Each path below is one point turned by a fixed rotation once a step. After each direction that follows a path, write how fast that rotation turns it, in degrees a step (0 if it stays still).
Each turn is a multiple of 5 degrees from 10 to 175, or 0.
Each row of a path follows its step; steps can be skipped.
Rotation 1:
step 1: [  6.8 -22.7  -3.9 -14.4  23.0  43.8  21.8   4.5 -24.2  -3.3   7.3  12.7
  11.9  23.0  22.8  -6.0  20.5  16.6  -0.7  -1.1 -12.1   2.2  12.1 -43.4
   0.9 -37.9   8.1 -14.5 -16.1  10.7  17.0  18.3  -2.2  40.4  29.1 -32.9
 -11.8  13.7  -9.2 -17.0 -13.9 -14.1   2.0 -17.0  16.1   9.1  36.4 -33.9
  46.0 -11.9  12.3   4.8  -4.3  16.6  16.5]
step 4: [-25.8 -27.0 -33.8  21.3  -3.8 -40.4  14.3   0.3  13.8  27.0 -15.0  19.4
   3.0  -2.8   5.9   0.6 -18.7   8.5 -13.4  -4.2  31.0   1.1 -18.2  23.2
   6.6 -37.3 -11.8 -42.1  -7.9 -17.5  -6.0  -9.3  40.8  -3.6  -5.9   6.6
 -33.3  21.5  36.8  18.9   0.4 -22.8   0.5 -17.8   4.7  24.0 -15.4 -12.9
  -8.9   1.4   1.5  26.4 -18.3  30.3 -23.2]
step 9: [-24.4  34.9 -13.1  17.2  42.2 -53.8 -18.2   9.2 -19.9   7.6 -17.5  10.9
   3.0  -5.1 -15.4  10.6 -15.5   0.7 -39.9   9.8 -12.3  -1.3   2.9   5.5
  -6.6 -32.1 -10.2 -16.1  22.8  29.4  -7.5  -0.8 -31.5 -39.1  -1.0  -6.0
  -2.3  19.8  32.2  32.9  31.5  -0.4  -5.1 -21.2  -5.4  -2.6   8.9   3.1
  -1.3 -39.1   7.2  -6.3   3.5  14.9  -2.1]
step 12: [-21.8   9.6 -31.9  37.0  11.7   6.6   3.6   5.1 -13.9   6.5  10.1 -16.7
  -6.4   0.6   4.5 -35.6 -16.5  12.0  75.3  13.1 -16.1 -27.4  23.7 -14.2
   5.2  16.9  11.1  -1.7 -23.2  22.8  11.8   0.5 -42.0   3.8  12.3   3.5
 -31.4  -4.0 -30.2  18.7  -5.1 -13.1   0.7  27.0  -7.9  17.9   5.6   2.2
 -30.4  -2.3  -3.8  -2.9  15.3 -19.3 -19.7]
step 14: [-21.7   8.7 -32.7  -0.7   6.9  -3.0  -4.6  28.2  -2.9  -6.5 -19.9 -12.8
 -19.8  26.6  40.6   9.6 -47.2  -6.4 -16.6  -7.4  -2.5  34.7 -10.5  -6.2
  -2.8 -29.8  10.3 -40.1 -26.3   7.5  -6.0   6.2 -24.9  -0.9  18.3  24.3
  27.1  11.3  14.0   9.0  -6.8   4.9  32.0 -15.2 -23.1  31.1  11.5  10.7
  -8.6  -8.4 -42.0   0.7 -22.1  15.3 -21.4]
step 15: [  7.6  23.4 -30.6  -9.3 -31.2  -3.9   1.9  -2.4  23.7 -27.5   9.9 -39.0
  -0.7  -8.5  -7.1 -22.3 -22.7  23.0 -10.3  21.9   7.7  21.5  -5.4  14.8
 -29.5   7.9  12.2  -8.2 -10.6 -19.2  -8.7  -5.3  10.0 -33.8  -4.4 -13.1
  30.5  -6.9 -25.6  -3.0 -19.7  27.4  25.1   4.5 -36.8  13.2  -3.0   0.1
  44.0   8.0  15.8  -1.4 -19.7  23.2 -45.4]
step 16: [ 12.9  -7.1 -31.7   3.3 -23.4  29.4 -18.9  -6.6   3.9 -29.9 -35.3   6.3
  -5.4  10.6 -38.6   0.2 -50.0 -20.4   1.8 -10.6  -0.8  -4.1  15.3  29.4
  13.9   0.2   9.5   2.3 -23.6  -8.3  20.3 -31.8   7.8   5.8 -31.5 -24.1
  16.3 -42.0 -13.4  -9.0 -12.7 -10.2  20.7  23.7 -20.5 -14.3  12.3  -7.6
   1.7   8.8 -10.5 -26.4  -6.8 -39.2 -15.3]
step 17: [ -6.4 -19.6   8.4  40.9  -3.7  -7.3 -12.8  -8.5   9.2  21.4  14.8   5.8
  11.8 -24.7  16.3  -7.7 -33.4  -2.9  18.0 -15.2 -14.0  -0.9  17.0  12.0
  54.8  14.9   1.8  -1.3 -24.9  16.9 -17.5 -32.2  21.5  -3.0 -13.5  12.0
 -18.2 -19.9 -30.1  -7.1   4.7  35.2   9.0   5.4 -16.4 -21.2  11.7 -19.5
  20.4   2.2 -15.4  26.8  40.2 -17.3 -41.5]
step 21: [ 26.8 -28.3 -16.2  18.6  19.8  11.5 -14.4  -5.2   3.7 -11.7   0.9  -0.9
  -6.2 -18.7 -28.6  22.0  28.8  -5.6  13.8   4.0  -6.5 -42.8  22.1  20.1
  14.6  -6.5  71.9  16.5 -25.6 -17.9 -33.0 -22.9  -9.7   5.6   7.6 -18.5
   4.5 -21.0  17.0   4.1  16.5 -11.0   1.0   3.5  -0.7  -8.9 -42.1   3.1
 -16.9  24.7   7.6  -9.4   3.8 -19.7 -17.8]
Speeds:
[  0.5   2.1   5.1   0.8  -3.9  -7.9  -2.6   7.8   0.5   4.1  11.3  -2.6
   2.4   4.7  -6.7  -0.8  -4.1  -0.7   1.4  11.0 -15.8  -6.1  -4.0  -6.7
 -10.3   9.0   8.2   3.3  -0.3  -5.0  -6.0   0.5  -0.8  -6.8   0.2  -9.2
  -6.0   2.5   7.0  -3.1   1.5   1.8  -1.8   0.3  -5.4  -1.3   4.0  -3.9
  -6.1  -1.7  -4.6  -6.7  -9.3  -1.7  -4.3]	115
[-5.3 -6.8  0.2  1.1  2.0  0.3 -3.4  1.4 -0.7 -2.5  0.0 -2.0  5.8  9.3
 -1.9 -2.8 15.7  1.1 -3.0 -4.7  8.1  5.8 -7.9 -2.0 -1.4  9.3  2.5 -1.6
 -1.7  8.4 -4.9  8.5 13.4  3.4  1.9  4.1 -7.5 -8.5  6.0 -6.4 -0.3  0.2
 -8.4  3.0 -2.8  0.4 -5.2 -2.9  1.8 -9.5  1.5 -6.9 -3.0 -1.3  9.4]	10
[ -7.1   4.9  -1.6   5.4  -2.2   5.6  -4.0   2.3   2.1   6.9  -2.1   3.8
   1.0   6.3  -4.3   6.9  -5.4  13.6   7.1  -7.3   0.4   4.1  -2.5   4.8
  -3.1  -3.7   5.9   4.3   1.2   1.2   4.1   0.1  -7.4  -5.3  -2.4   3.0
  -4.1 -11.6   1.3   4.9   5.2   2.3   4.8  -5.6 -14.0  12.5   5.1  -2.4
   2.6  -7.3   9.6   3.4   0.9  -3.2  -2.9]	10
[ -5.4  -8.5   3.5   1.0  -2.4  -1.6  -2.5  -4.9  -7.5   0.4   0.5 -12.3
  -1.7   9.0  -0.8   2.5  -7.0   7.4  -8.9  -2.3  -3.3  11.8  -2.5  -3.2
   1.0  -7.4   4.4  -6.4  16.8  -1.9 -10.0   2.9  -2.6  -2.1   9.9  -3.3
   3.8   0.0  -3.7   2.0  -6.1   4.3   0.2  -5.1  10.1  -1.5   5.8  -1.5
  -3.2  -0.3   1.5   2.1   1.4   3.1   3.0]	80
[ -7.2  -3.0   8.5   6.9  -2.0   0.1   2.3  -5.3   5.4 -10.1   1.1  -3.4
   8.4  -0.1  -6.4   6.5   4.3   0.5   1.4   0.5  -2.3  -5.5   0.6  -0.7
  -0.4  -1.4  -5.7   4.5   1.9  -5.5  -2.4   0.7   7.3  -7.0  -6.3   6.9
  -9.8  10.6   0.4  -2.3  -6.3   7.2   4.4   5.9   2.8   9.4   2.2  -1.5
  12.1   4.3   2.8   5.3   3.1  13.2  -5.0]	160
[ -1.5  -4.7 -10.5   1.4  -4.7  -6.6 -10.0  -4.6 -10.6   7.6   0.1   7.8
   7.6  -7.7  -4.7  -1.1  -4.5   1.1   3.8  -1.0  -2.1  -1.4   3.7  -5.8
   8.4   5.4   9.0   1.5   7.7  -1.1  -3.3  -2.5   7.2   0.4  -3.6   3.9
  -8.1  -0.1   4.0   5.0  -4.4  -4.3   4.8   9.3   3.0   3.7  -6.8   8.7
  -5.3   2.4  -1.8   5.8   8.6  -7.9   1.5]	80
[  0.5   4.3 -10.0   3.7  -5.5  -5.0  -5.7   3.7   3.2  -0.2   8.1  -4.4
  -6.0  -0.3   4.7   8.8  -0.2   6.4 -12.1  -4.5  -6.7   1.5  -7.9   5.5
  -0.6  -3.3  -5.4   0.2   3.9   1.8   3.5   5.9  -1.3   0.5  -1.6   5.3
   8.1   7.6   7.5  -4.1   5.6 -12.0  -5.6  14.9  -2.3   0.4  -6.4   2.4
   1.3  -2.2   1.2   6.9  -4.4   3.6  -4.1]	70
Rotation 2:
step 2: [ 39.6   4.4   1.6   8.6   3.2 -10.2   3.9 -16.4  -3.0 -18.7   1.5 -20.2
 -27.4 -40.0   5.3   8.7 -56.9   1.1  27.6 -13.2 -28.9 -20.0  16.8 -25.0
 -13.0  19.3 -15.5   1.3   8.1  -7.2  12.6 -14.0  13.9 -15.6  28.2  12.3
  30.1  26.5  -6.0  20.4   9.1  29.3   4.3  -5.1  -3.9   6.1  15.4  -5.5
  26.3  24.6 -21.2 -29.2   6.7 -17.4  -2.1]
step 5: [ 55.4  17.8 -16.6  -7.8   1.3 -11.4 -11.6 -10.4   1.3   6.2  10.9   7.9
  -8.7   5.1 -25.2  34.4   1.1  13.4  22.9 -10.1   1.8  34.5  10.8  -0.6
  39.0  33.4 -21.9  -0.7   5.3  -2.8  12.8   7.5  -8.1   0.9 -37.9  18.6
   7.5   9.9  -9.5  -4.3  26.5  -8.8   4.8 -35.0   9.0  -0.4  46.1   0.9
   1.2 -29.9  -2.2 -12.8 -19.1 -20.6  27.5]
step 6: [ 46.5 -21.6  24.9  23.9  15.4 -12.4  -9.0   8.4 -15.0   2.1  -2.9  -0.9
  13.0 -74.8  17.8 -13.5  -4.7   9.3  33.8  23.6  -0.3  30.1   4.0  -4.9
  11.3 -10.4  18.7  17.4  -8.6  -0.7  12.1  -4.9 -18.1  -1.6  16.6  12.3
  -6.1  13.1  -4.5  16.5   7.8   2.4  -1.5 -20.4  -9.0  15.5  31.7 -10.2
  -9.3  23.9  -4.4 -31.6 -14.8 -27.4   1.8]
step 8: [ 25.3  26.1  30.9 -27.2 -29.8  32.0  15.2   0.6  12.6  29.6  32.3 -33.6
   2.5  24.4 -35.7  -9.5  -7.2  -8.7  -4.3 -24.5 -12.4 -41.2 -21.2  22.4
  10.7   9.3   6.0  -6.8  -8.5  19.2  -4.3  -0.3 -23.3 -14.4  -3.4  -6.3
  36.1   4.5 -13.7 -17.1  12.4   0.2  -3.7   3.8  10.8 -19.3   7.3  13.8
   3.6  -2.3  -0.7  -8.4 -33.3 -35.3  -5.7]
step 9: [ 42.5  17.6 -17.3   2.7 -22.7 -10.4   3.8 -10.2 -23.4  -6.1  17.1  -6.6
  -2.2 -18.0 -22.6 -25.4  37.5   9.3 -10.6  26.3  18.4   0.5   1.0   9.2
  30.6  40.3  -2.9  -1.6 -11.8   3.8  -2.7   0.0 -17.2 -28.2 -47.9   6.0
   7.4  10.6 -16.8 -19.7 -14.3  -7.2 -24.2   6.4 -27.0  13.7  35.1  36.4
  13.6   5.3  20.0  -7.5  -8.7  -2.0  -2.7]
step 10: [ 17.8  -0.4  -1.4 -11.2   7.4 -15.4  12.4  16.3  -4.1 -19.9  -6.4   4.0
   6.2 -45.4  16.7  15.3  48.0  13.5   9.6  14.1 -34.2  12.0  23.1 -13.3
  19.8 -18.6   5.9   0.5   4.1  -3.0  -0.2  21.9 -41.1  -5.2 -31.1 -32.6
 -19.8  28.9  15.6  20.2 -21.5 -16.1   9.2   2.0   4.5  14.2  21.0 -18.4
  33.2  11.3 -14.9 -14.7 -26.0  -3.1 -20.0]
step 13: [ 12.8   4.3 -15.5  13.4  -6.1 -10.2   7.7  13.2  -2.4 -15.9  45.9 -19.2
 -11.5 -11.4  21.9  -2.0 -24.9 -10.8  -8.8  -1.8  11.8  -1.5  14.5  -6.4
  18.1  20.4 -27.4  21.0  23.0  -5.3 -12.1  -9.2 -41.0  -6.1 -25.3 -15.6
  11.5  31.6  -0.6 -11.2 -38.6  -9.0 -12.8  24.1   7.9 -28.4  -6.8  46.9
  26.4  -4.0  36.4  -7.3  -0.6  -3.5 -28.4]
step 16: [ 18.1  -0.6   5.1  -1.6 -42.1 -21.1  31.2   7.7 -18.8  19.9  -1.2  -6.0
 -12.9  -9.6  26.0  20.2 -29.4  17.7  51.7 -12.8 -50.7   8.8 -12.9   1.7
  17.8 -16.4 -17.2  17.7  34.6  12.9  10.9  32.0   5.2   4.4  -6.3  -2.5
  -3.4  -1.1   7.2 -17.8   9.4  24.3  -1.6  -7.8 -32.6 -32.2  -8.0  22.2
  -3.6  -1.0   5.9  12.3   4.8  11.1  -7.0]
step 17: [ 18.1  -5.8  24.2 -38.2  -2.3 -18.0  -5.6   5.7  -6.8  -1.0  21.8 -21.4
 -20.1 -28.8   2.1  54.7 -32.4   6.4   0.7  22.9  31.0  30.5  14.5  10.1
 -12.7  10.1 -39.7  16.3  19.7  -8.6  -6.4  -4.7  -2.4  21.8   3.2   7.5
  20.6  21.2 -12.7 -34.2   8.1   2.8  -1.4   4.2  16.7 -43.3  12.1  13.9
  10.8  -1.3  14.9   4.2  -8.7 -17.6   9.0]
Speeds:
[  2.2  -4.4   4.8   7.9   3.7  -6.9   5.4  -6.2  -5.3   3.3   0.0   2.8
  -0.6   9.0  -1.8   0.7  -1.6 -12.2  -6.8   4.9   0.1   6.1  -1.1   3.2
  -1.4   2.8   6.4   4.8   5.9   2.0   4.0   1.4   2.8   4.7 -11.8  -1.9
   3.0  -2.7   7.4   2.2   7.2  -4.8  -0.5   9.2  -1.3   1.3 -10.2   2.6
  15.0   8.1  -9.1  -4.0  -2.6  -1.9  -6.0]	25
[  3.0  -8.9   1.1   0.5  -4.4   2.2  -0.4   0.4   7.2  -3.7  -7.6  -2.2
   3.7  -0.7  -1.0   4.0   4.3  -3.8   3.2  -9.3  -3.6   9.4 -10.0   6.7
  -5.4  -0.5   5.8   2.3   4.8  -7.9  -1.8   3.4  -4.0 -11.4   6.9 -12.9
   6.5  -4.2  -5.0   4.2  -0.1  12.2   2.1  -0.9  -3.3   4.2  -5.5   0.8
   1.4   5.7  -2.7   3.8  12.0  -4.9   3.3]	85
[  0.3 -12.7   3.2  -6.7   2.4  -7.0   4.9   3.8   5.0  -2.2   5.0  10.8
   3.5  -4.2  -4.5  10.4  -1.3  -0.4   7.0   0.7   3.2  -4.8  -0.9  -4.3
   4.9  -0.3  -4.4   3.2   2.9  -5.4   2.6  -0.5   2.1   7.4   8.3   8.2
  -5.0  -5.2   1.9  -2.6   4.9   5.3  -4.9  -0.5  -1.5  -1.1  -3.5   1.6
 -10.5   5.0  -3.9  -6.3   2.5  -9.3 -15.9]	70
[-10.6   2.4  -8.6  -1.8  -5.0   4.9   7.5   5.3  -0.8  -3.9  -1.0   5.4
  -8.6  -3.6  -0.9   9.3 -11.0  -8.7   5.1   5.3  -4.2   4.2   1.0 -13.3
   0.6   2.5   8.2   4.6   4.8  -1.2  -0.1  -4.4   1.4  -6.8  -0.4   9.1
   2.2  -1.0  -7.4   2.6  -1.0  -2.6   2.9   2.0  -1.1  -9.1  -5.8  -5.6
   6.8  -0.4   8.4   5.5   6.3   5.0   0.1]	25
[  8.0  -3.6  10.5  -5.5   2.1  -2.1  -6.8  -1.7   2.0  -0.1  -1.2   0.9
   3.3   2.9  -3.4  -7.1   1.4 -10.5   1.4   0.4  -1.2 -10.3   7.7  -4.8
  -3.6   2.6  -7.3  12.0  -5.6 -11.2  -4.9   9.6  -4.8  -4.8   1.9   9.0
   1.8  -1.5  -1.5   0.8   7.7  -2.3  -2.8  -4.9  -8.5   1.5  -4.4  -5.4
   7.6  -8.3   2.6   3.2   0.5   6.2   5.8]	115
